The rows below fall into families. The same turns and mirrors carry the whole set onto itself and the rows of a family onto each other. For each named row, which other rows are in its family? Write them in the order they are listed.
These 30 rows form 6 families of 5 rows each.
k_868: [  7   8  -8  14  18 -12  24  -8]
k_25: [ -5  -9  10  13   2 -24 -11 -26]
k_306: [  0  -5   3  12 -12 -23  17   3]
k_739: [ -6  -1  -9  25   6 -26  -5   2]
k_151: [13  9 15 17 15 26 -8 -3]
k_768: [  3  27   9 -17  14  -6  14  -6]
k_59: [ 3 -2  2  3 19 31 -9  3]
k_686: [ -9 -11  14  16   1 -26  10  -7]
k_813: [ -2  23  20 -12   5  18  -8   9]
k_779: [  4  -7   6 -18 -14 -19  -8 -19]
k_924: [  3 -18  -6  22   4  18 -15   0]
k_677: [ -5 -13   2  31  19   6   0  -3]
k_950: [ 14  -4 -18  23  14   7 -12   1]
k_87: [-14  -4  -1  24  18  -1 -21 -16]
k_651: [-14 -16  -1  25  -4 -14  -6   2]
k_740: [ 12  18  17 -23  -1  -6 -18  -4]
k_456: [  4   5  14 -29   1  18  -6   4]
k_484: [ -6  13  13  -4  -4 -33  -9  -2]
k_94: [  0   0  -9 -27  -6   8 -16  -4]
k_555: [13 -8  5 35  5  1  8 -6]
k_926: [13 24  5 -9 24 13  8 -9]
k_442: [ 12  -5  11  -6   0  27 -23  -3]
k_594: [ -2  17   1  -3  11 -20  23  -4]
k_688: [-11   1 -13  -2  13  20 -24  -2]
k_118: [ 25   8  -2  -6   9  19 -21  -3]
k_192: [ 15  11  -5  11  25   9  15 -11]
k_707: [-17  -2  19  -1 -13 -23 -10   0]
k_536: [  0   5  26 -21  -9   2 -20  -2]
k_284: [ -8  15  12 -15 -13 -12   8  13]
k_477: [ -3   0  22 -21 -10 -18   6  -3]

The rest of the family of k_950: k_739, k_740, k_484, k_118
The rest of the family of k_688: k_25, k_779, k_87, k_94
The rest of the family of k_813: k_306, k_151, k_555, k_284

The rows below fall into families. The same turns and mirrors carry the whole set onto itself and the rows of a family onto each other. For each named row, which other rows are in its family? Write them in the order they are listed.
These 30 rows form 5 families of 6 rows each.
k_434: [-14   6  14  -5  15 -15 -22  -4  -7 -11  30 -13   4   0 -12   8  -4  -9
  10   0  29  11  13   8  -2  11   9 -16  25  13  10 -13 -24 -10   6  22
 -27  23   9 -17   1  -6  -6   4  -3  -7 -16  13   8 -14  -3   3  -3  -9
   5   4   3 -22  -2  42  16 -34]
k_21: [  1  10 -17  -5 -18  21  24  -2 -11  -6 -11  12   1  11   6 -16   5 -29
   1   1  37 -12  42 -28 -42 -14 -23  15  26 -23 -10 -28  12  -5  19  -8
 -25  27  22   7  16  26 -10 -26   0 -12  -3  -6   4  -7  14   7  17 -15
  36   7   3  -4 -21   5  22   2]
k_216: [ 20  20  -1  12  17   6   2  -8  12   8 -10 -11   1  25 -17 -26  28 -25
   8  13   7  -1  46  -6   2   5  17  24  25  13  -1  -8  23 -35  -2 -28
 -37  29   3 -18  -9   7  15 -20 -21   0 -21 -17  18 -18  15  -3  -6 -38
  13  13  -5   6 -17  -1   9 -11]
k_316: [  6   9 -16  -1  -4  20  13  10  -6 -24 -17   8  20   7  10 -19   4 -25
   4   4  39 -11  55 -34 -45 -21 -29  11  14  -9 -11 -31   7 -11  20 -15
 -26  24  11  -2  17   9 -10 -32   1  -3 -15  -1   4  -6   5   4  15 -26
  26  13   2 -16 -10   2  22   2]
k_750: [  0   5 -18   0  -6  25   8   4  -4 -26 -24   5  10   3   4 -21  10 -17
   9   7  44 -12  55 -25 -33 -21 -27  16  23 -18 -11 -28   6  -2   9 -17
 -28  20   3   0  12  17  -3 -25  -8  -7  -6   5  -9  -9   3  14  20 -23
  29  18   0  -7 -18   7  23   2]
k_613: [ 13  10  -5  -4 -31   3  20 -13 -13   1 -11  16  18 -11 -14   7   3  -4
 -19  -2  17  -8   6   5  -6  19  -3   5  16  19   9 -28   1  10   7  -4
 -27  13  19  -3  36  14  -1 -14 -12 -21 -13  31  39 -14  25  16   5  -2
  11  -9  21 -16 -39  46   5  11]
k_490: [  1  16 -13  -8  -7  21  16   2  -9 -16 -11   8   6   2   6 -29  10 -21
   5   4  39  -5  55 -30 -34 -26 -21   9  23 -19 -23 -28  17  -6  17 -19
 -26  29  16  -3  14  17   4 -20  -6  -9 -11  -2  -2  10   5   7  11 -27
  27  11   3 -24 -18  10  20   1]
k_630: [  5   8 -16   6 -13  -7 -25   4   6 -28 -32 -23   9   8 -14  -3 -11   0
  13 -22 -21  11  48  19 -12 -13   4 -12  14  17  -1 -23  -5  16   4 -11
 -16  21  21 -46  -9  -9  -7  -2   9 -18   4 -27  32 -22  27   5  13  -2
  27 -20  10 -15 -10 -17  12 -31]
k_602: [ 17  20 -15  21  25  -6  -8 -19  17   6 -22 -19   2  14 -18 -11  30 -26
   2   7  13   3  42  -2  -1  10  18  23  21   4  -3 -20  16 -27 -17 -22
 -40  33  -6 -16 -12  22   9  -4 -21  10 -24 -15  15 -21  13 -14 -10 -21
   7  15   0  -3 -31  -2  -4 -15]
k_886: [ -6  12   2  -1  33 -16 -24  -2   9  -3  23 -11   9  -3  -5  15  -8  -5
  14   0  22  14  -2  10   3   3  -4 -11  11   5   7 -23 -17  -6   3  20
 -28  13   9 -14  -8  -4 -14  14   2 -11  -4   6   8 -18  -7  -4  -6 -17
   6   7   3 -19 -15  31   9 -27]
k_802: [ -5  29 -10  14 -11 -10 -20   4  12 -11 -30 -24  -1   7 -19  -6  -4  -1
   7 -14 -25   6  36  18  -8 -20  -4  -2  19  18  10 -32   1  14   8 -14
 -24  22  35 -40  -2 -14   3  -8   5 -16  -6 -19  23 -25  24  -8   4   4
  34 -27  14 -12  -4 -20  19 -40]
k_749: [ 15   8 -15  13  22   2  -4  -6  14  -2 -19 -14   3  11 -16 -25  30 -26
   8  -4  13  -2  52  -9  -6   4  18  19  21  11   1 -13  15 -34  -9 -21
 -33  28  -8 -16 -12   9  19 -29 -27   2 -22 -15  22 -23  21  -9  -5 -21
  13  27  -8   5 -26  -1   6 -14]
k_966: [ 32  -5  -7  -6 -36  -1  23  -6  18 -11   8   0   3  15 -35  11  -8  16
  -1  14  14   0  42   5 -41 -21  35 -14  12  22 -12 -25   1   2 -15 -10
 -26   3  16 -11 -22   7 -10 -42  23 -11  -3  -2  17 -15   2   1  18   6
  24 -14  24 -30 -13   0  15 -24]
k_522: [ -7   5  16 -12  19 -14 -22  -1  -8   1  32 -11   7   4   1  10 -11  -5
  13   3  20  12   8  10  -3   9  -3 -11  11  16  11   3 -12 -10  12   8
 -29  15  11 -17   8 -12  -6   1  -1 -18 -17  10   9 -18   6  -3  -8 -28
   2   1   7 -19 -12  44  20 -31]
k_877: [ 33   4 -21  -6 -43  -4  19  -3  14  -9  -2 -10  -1  15 -30  21 -13  11
  -1  14  14  13  28   1 -49 -20  32 -15  10  11 -11 -33   0  -8 -25 -22
 -42   0   8  -3 -13  14 -10 -25  17  -8  -2  12  19 -10   9  -7  12  -4
  28  -4  23 -31 -26  -2  17 -23]
k_179: [ 26   9  -5  -8 -39   6  23  -3  25  -5   4  -5  -4  20 -43   7  -8   7
   3  -1  11   0  38   1 -39 -27  26 -15  15  17 -15 -29   4  -9 -25 -12
 -33   2  21 -14 -21  10  -4 -31  20 -18   0  -2  20   6  11   7  23  -1
  18 -18  29 -35 -21   2  20 -25]
k_31: [ 30   5  -9  -3 -41   5  26  -9  19   3   4   5  -3  23 -35  11 -16   3
 -16  -2  14  -6  21   2 -43 -24  21  -4  21  17  -5 -24  -4   3 -11  -6
 -36   1  28  -4 -20  15  -8 -32  26 -22   1  -1  19  -9  20   4  15  11
  23 -11  26 -20 -19  -2  13 -18]
k_805: [ 34  -4 -16 -10 -33   4  11  -1  17 -12  -8  -7  -1  20 -36  18 -17  15
   1   4  10 -10  36   4 -45 -29  27 -10  24  19 -17 -23   2  -2 -20 -14
 -37   0   7  -6 -22   6  -2 -27  29 -13   3  -2  16  -8   4  -1  24   7
  20 -11  26 -29 -17   1  15 -19]
k_211: [-13  -1  10   1  16 -14 -13  -1   0  -8  23 -14   9   2  -9  12  -7 -14
  22  -5  26  12   3  10  -3   6   3 -22  14  17  12  -7 -19 -12   9  17
 -29  18   1 -20   9 -15  -3  11  -1 -10  -8  17  10 -14   1  -4  -5 -13
  -7  15   2 -13 -10  39   9 -22]
k_792: [  7  20 -14   8   9 -15 -23   8   8 -26 -33 -32  17   5  -3   1 -13  -7
   8 -18 -21  14  37  17 -11  -3   0  -1  14   0   0 -39  -2   8 -10 -17
 -22  27  27 -48  -8   5 -10   1   8 -19  -3 -24  30 -19  28   3  18   1
  29 -26  15 -13 -23 -13  11 -32]
k_372: [  3  18  -7   0 -12  -1 -23   9   9 -26 -39 -24   9  10  -8  -1  -5  -2
   3 -24 -22   9  40  11 -18 -13  -5   3  20  22  -1 -36  -5   8   4  -9
 -21  27  25 -54 -13  -9  -4  -3  12 -12  -6 -29  34 -19  25   2  12  -1
  24 -25  12 -21   0  -6  14 -27]
k_741: [  5  13  -8   6  24   4   1  -8   7   4 -16 -14  -7  11 -26 -19  36 -28
   5   2  11  -1  44 -10   0  12  14  25  35  12   2 -13  12 -37 -11 -30
 -36  27  -8 -17 -16  12  14 -22 -26  -2 -25 -17  21 -23  19   1   0 -25
   7  18   8  -2 -17  -8   1  -6]
k_126: [  2  22 -14  15  21  -2  -2  -3  11   9  -6 -13 -10  18 -21 -22  34 -31
  14   3   2  -5  38 -11   5   6  12  30  26  12   8 -12  19 -30  -4 -23
 -25  22   4 -12  -1   8  19 -23 -22   5 -25 -10  18 -25  15 -24  -6 -18
  17   6   2   2 -21  -6  21 -19]
k_998: [  8  -1  -4   0 -18   3  12  -4  -9 -18 -16   5  23 -14 -19   8  -5  13
 -11  -3  21  -6  13   2   2  17   1  -4  11  27  10 -29   6   2  -9 -13
 -31  12  12  -6  40   6   6  -7 -12  -7 -13  32  45 -17   6  24  17  -4
   1  -9  22 -11 -38  50  11   6]
k_631: [-23  14   2  -1  15 -21 -19  -1  -4   2  23 -11  -3   7 -16  10   0 -16
  11   0   9  11   5  10   2   2  -5  -9  14  14  17  -4 -13  -4  11  14
 -28  16  10 -14  14 -17  -3   1  -2 -14 -25  21   1 -17   5 -17  -8  -5
   5  -2   7 -25 -12  33  19 -37]
k_215: [  8  -4  -1   1 -20  -3  17  -6  -6  -5 -17   8  23 -20 -27   9   3   7
 -13   7  15  -5  17  -2  -3  21  -8 -10  13  30   8 -25   2  -1  -1 -20
 -23  14  11 -13  45   8   6 -10 -16 -20 -12  31  43 -24  12  19  15 -18
   4  -6  29 -17 -32  39   6  10]
k_506: [  9   7 -10 -11 -28  -5  13  -7  -8 -14 -17  13  30 -20 -14   9 -16  10
 -10  10  14   3  15 -11   0  20  -3  -1   5  16  12 -40  -1  -4 -12 -19
 -23   8  12  -3  36  11   3 -10 -19 -12  -8  28  42 -23   9  10  14 -16
   5 -11  23  -6 -52  29  11   7]
k_804: [  8   9   7  -7 -24   4   9 -10  -4  -4 -11  10  24 -27 -20   1   0   9
 -10  -5  23  -7  16   1   0  11  -8  -1  11  26   3 -32  -2   3  -4 -14
 -22   7  18 -12  35   8  13 -11 -18 -20 -14  27  41  -7  18  16   4 -14
  -3 -16  32 -23 -43  48  10   6]
k_659: [ 13  21   5   6 -17  -3 -23   2   7 -12 -37 -32   9  12  -9   1  -9   2
   8 -16 -24  10  45  22 -16 -12  -3 -12  13  15   4 -25   0   5   0 -15
 -25  29  29 -49  -5 -13 -10 -16   9 -25  -7 -25  25 -20  30   7   9  -9
  30 -28  16 -14 -10  -9  17 -36]
k_812: [ 10   6 -18   2 -14  19  14   2  -9 -22 -24   2  13   4  13 -14  -2  -9
  -1  13  42   1  36 -33 -32 -27 -20  10  15 -22 -12 -37   5  -1  11 -14
 -18  24   9   3  11  14  -6 -17  -4  -6  -3   8  -9  -6  -4   2   3 -30
  32  14   2 -15 -22 -11  19   3]

The rest of the family of k_659: k_216, k_490, k_522, k_179, k_804
The rest of the family of k_792: k_602, k_886, k_877, k_506, k_812
The rest of the family of k_211: k_750, k_630, k_749, k_805, k_998

The rows below fall into families. The same turns and mirrors carry the whole set onto itself and the rows of a family onto each other. For each named row, which other rows are in its family? Write them in the order they are listed.
These 36 rows form 6 families of 6 rows each.
k_538: [-17  18  -2 -16  10  -2   6  20 -12 -23  -8 -24 -28  11   9 -15 -21  -6
 -12  11]
k_974: [-10  19   9  14 -20  -7  17 -10  10   2 -13  19 -19   5  19  -1 -10 -15
  21  -7]
k_436: [  6   5 -14 -13 -10  -6  10   0 -11   9  13  -5  -5 -10   8  11  11 -17
  29 -25]
k_466: [-24   1  27 -10   1  11  12   1  -3  -2  -1  16   0   4  19 -31  22  -3
 -10  20]
k_241: [-18   5  27 -20  -2   3  19  -4  -7 -11   7  11  17   3   9 -39  26  -3
   4  -3]
k_939: [ -8  24  -8 -26 -21  -5  36  -4  -4   6   5  -3  -7  21 -15  10  -6  -7
  17   3]
k_42: [-15  -4 -13   6 -16  -9   0 -14   5 -10  -4  20   2   3  11   1  -6 -12
  31 -19]
k_444: [ -9  14   8  -6  14  -6  -2  -9 -19 -24 -41  -8 -22   9  -7 -31 -21  14
  -8 -11]
k_844: [-14  15   0 -18  16  -7  22  16 -22 -25  -8 -31 -12  14   2 -25 -14  13
  -4  -8]
k_816: [ -3  18   3 -12 -28  -4  12 -18   8   1 -28  18 -13  13 -24  -2 -10 -11
  19   1]
k_860: [  0  -5   1   9  14  -8 -16  -6 -20 -17 -27 -20 -12   7   9 -17 -26  18
   4   1]
k_108: [-17 -10  -1 -30  12  -6   8  10  -1 -10  -1 -25 -29   2 -20 -15   2  -3
   5  12]
k_380: [-12  30  -1   6 -13  -7  32 -11  -6  10   9   8 -17   9  23  12 -10  -6
  16  -4]
k_918: [-15  15  23  -9  10  12   8 -15 -20  13   3  22  -2   8  13 -18  15   9
 -23  21]
k_193: [  3  -5  37 -12 -11   0  19  -4   5  11 -17  -3   0   0  -7 -29  19   4
  20  23]
k_213: [-11   7 -21   1  -5  -7   9 -20 -11   1  16  11   3  10  14  16 -11   2
  21 -16]
k_568: [-11  20   3  -4   9  -2 -11   0 -15 -18 -28  -6 -34   9   1 -17 -27   0
 -17   9]
k_869: [ -9   9  -1 -23  -8  11  15   6 -32  17 -13   6  22   2  -5  -7  27  15
 -15  -3]
k_753: [ -6   1  -1 -18  16  -7  -7 -20 -13   4 -17  -6 -39   1 -30  -6  -9  10
  -6   6]
k_578: [ 20  11  -7 -12  21   9  -3   7 -29   1 -38 -21 -14   9   2  -4  -9  19
  11   0]
k_409: [ 11   6 -10  -5 -11  -5  -7 -18 -13  11  -8  10 -12 -13   3  10   4 -14
  26 -29]
k_424: [ -5  13   6   1  -7 -13  18 -15  12 -13 -18  14 -11   4  10 -14  -8 -11
  37 -25]
k_498: [ 14  13 -10 -15 -13  -7  19 -21  -8  26   5 -12  -9  11  12   7  -6 -17
  14 -23]
k_385: [  4   2 -14 -32  22  11  14  10 -10  -3 -21 -34 -12  26   5 -19 -13   4
   2   2]
k_437: [-16  -3  13 -12 -13   7   5   3 -15  -9  -4  11  35  15  12 -25  13   8
   0  13]
k_210: [-12  -3   6 -16   1   7  15 -22 -20  34 -20  10  11   6  -2 -20  21  11
 -20  -5]
k_229: [  7  12  29 -14   1   0  23 -20 -22  27   0  -7  -4  11 -11  -9  13  23
   1  25]
k_492: [ -8   9  11  -7  -6  10   0 -17 -29   2  -8  18  30  18   6 -17   7  23
 -13  11]
k_237: [ 12   1  -3  -7 -20 -10   9 -18   8  13 -12  -2  -9   3  10  -8  -6 -29
  26 -25]
k_38: [-12  -3   7 -18 -15  10   5   7 -20   7 -32  16  22  -3  -6 -19  28   7
  -5  -4]
k_667: [  9   0  -5 -25  19  11  -5  -6  -8   1 -47 -15 -18  20  -2 -24 -17   3
  -2  -2]
k_719: [ -2  30  -5  -2   5 -11  34 -22 -12   1   8   3 -12  15  12   6 -10   5
  25 -23]
k_315: [ -6  20  23 -13   9   3  10 -31 -27   8   1  23   8   8  -2 -25  15  13
 -13  -8]
k_485: [ 12   1  -3 -14  14   9   2  22 -15 -10 -37 -30 -11   7   7 -13  -2   8
  23   3]
k_637: [ -5  -4  -4  -2  14 -10   1  11 -21 -19  -5 -34  -5  10  17 -13 -19  17
   7   5]
k_467: [-18 -16  10 -22  -5   4  22  -3  -5  22 -12   1  17   6   5 -31  30  -3
  -8  -2]

The rest of the family of k_753: k_939, k_816, k_108, k_193, k_229
The rest of the family of k_38: k_436, k_869, k_578, k_409, k_485
The rest of the family of k_424: k_241, k_444, k_844, k_719, k_315
The rest of the family of k_42: k_860, k_213, k_437, k_492, k_637

